Each path below is one point turned by a fixed rotation once a step. After each direction that follows a path, write how fast that rotation turns it, in degrees each step (0 if it stays still).
Each turn is a multiple of 5 degrees from 10 to 175, or 0.
Each row of a path follows its step; steps can be skipped.
Path 1:
step 0: [-16   4 -19 -17   6   3  -1  19   4  34 -12  25  12 -24  -1  16 -30  12
   2  14  12   5   9  49  -5  -3  29  -1 -14 -15]
step 1: [ 33  25  29 -13 -19 -18  24   5  -7   2   6  -7  31 -12   2  15 -27  10
 -19  -8  -5  17  13  17  -5   2  18  14 -37   3]
step 2: [ -5  12  56 -20 -16  15  14  -4   3 -29  15  24  29   4 -14 -19 -13   1
  17  -9  22   9 -12 -10 -11 -21  -6  -2  -6  -2]
step 3: [-31 -17  -9 -18  -3  16   6  22 -10  -5   4  45   6 -39 -23  -2 -28   0
   2  19   5   8 -30   3  -5  -3  12   3  17 -14]
step 4: [  8   0   6  -9  -4 -14  23   8  15   9   2 -12 -11 -42 -13  36 -38  -3
 -20  23  -4  10  -6  25 -12   5  14  24  -1  26]
step 5: [ -3  19  51  -7   3 -14  22  10  33  -5  -3   5   8  25  -1  21 -18   2
 -11   1  33 -16  -5  13 -16 -18  -4   2 -25  10]
step 6: [-13 -16  11   5 -23   8  19  41 -13 -29  -9  34  18   5  -6  -1 -17   6
 -14  -1  18 -16 -24 -11  13 -12   4 -13 -21 -28]
step 7: [ -4 -32  12   4 -33  18  19  19   1 -17  17 -14 -24 -47  -5   2 -33   0
 -13   2  -5  24 -13  -7   9   8  11 -10   4  11]
step 8: [-30   4  46 -17  13 -16  -4   9  33  13  16 -15 -42  -6   7   4 -20   4
 -12  13  12  12 -16  11 -23  -2   3  -6   2   7]
step 9: [-26  11  22 -11  -3 -33 -12  36 -10 -12 -26   4  -3  15   6  10  -7   5
 -21  25  -3 -27 -22  22  12 -18   5   6 -24 -18]
step 10: [-12 -12  16   1 -42  23  11  29  -8 -20 -22 -22  16 -14   8   6 -15  -2
 -10 -15 -10  -5   1  14  39 -11  -2  -8 -20  24]
step 11: [-38 -16  22 -17  -5  17  18   4  11  23   7 -15  -9 -10  16 -24 -26  -9
 -12 -28  16  35  -5  -1  -3   1  -9 -31 -10   0]
Speeds:
[-14  -1  -5   1  -8  -6   0 -11   4   2   1   5 -16  -4   3   8  -2  -3
   2   6  -4  -2  11   4 -11  -4   5  11   5  -5] => 85
[ -2   0  -5   4  -4  -7  -3  -5   2  -5  -7   3  -1   4  -5  -4   6   3
  14   1  10   0 -19   3   8 -12   5   4  -2  -9] => 110
[  3   5  -3  -6 -10 -13   9  -6   5   9   3  -6   4  -2  12   9   5   5
   0  -5   1  11 -11  -7  -5  -1  -1  -8   5   8] => 110
[ 10   1   7   3  -6   9   1  -3   9   2 -11  -3  -8  -8  -8   1   9   6
  -9  -7  -6  10   1  -2   6  -4   0  14  -2   2] => 120
[  4   8  11  11  12 -17   0   0   9   3   3  -3   5   8   4  -4  -3   7
  -2   8  -6   3   3   2   1   4   7   9  -7  -3] => 95
[ 11  -1   2  10   2  -2   4   8   2   0  -3   9 -14   5   1  13  -2  -8
   3  10   9   5   4 -12   7  -1   0  -8   4   1] => 35
[  7   2 -13   0  -4 -15   3   9 -16  -4  -4  -4   0  -8  -7  -1   0  -8
 -10   3  -7   3  -1  -4  -2   0   1   5  -6  -9] => 125
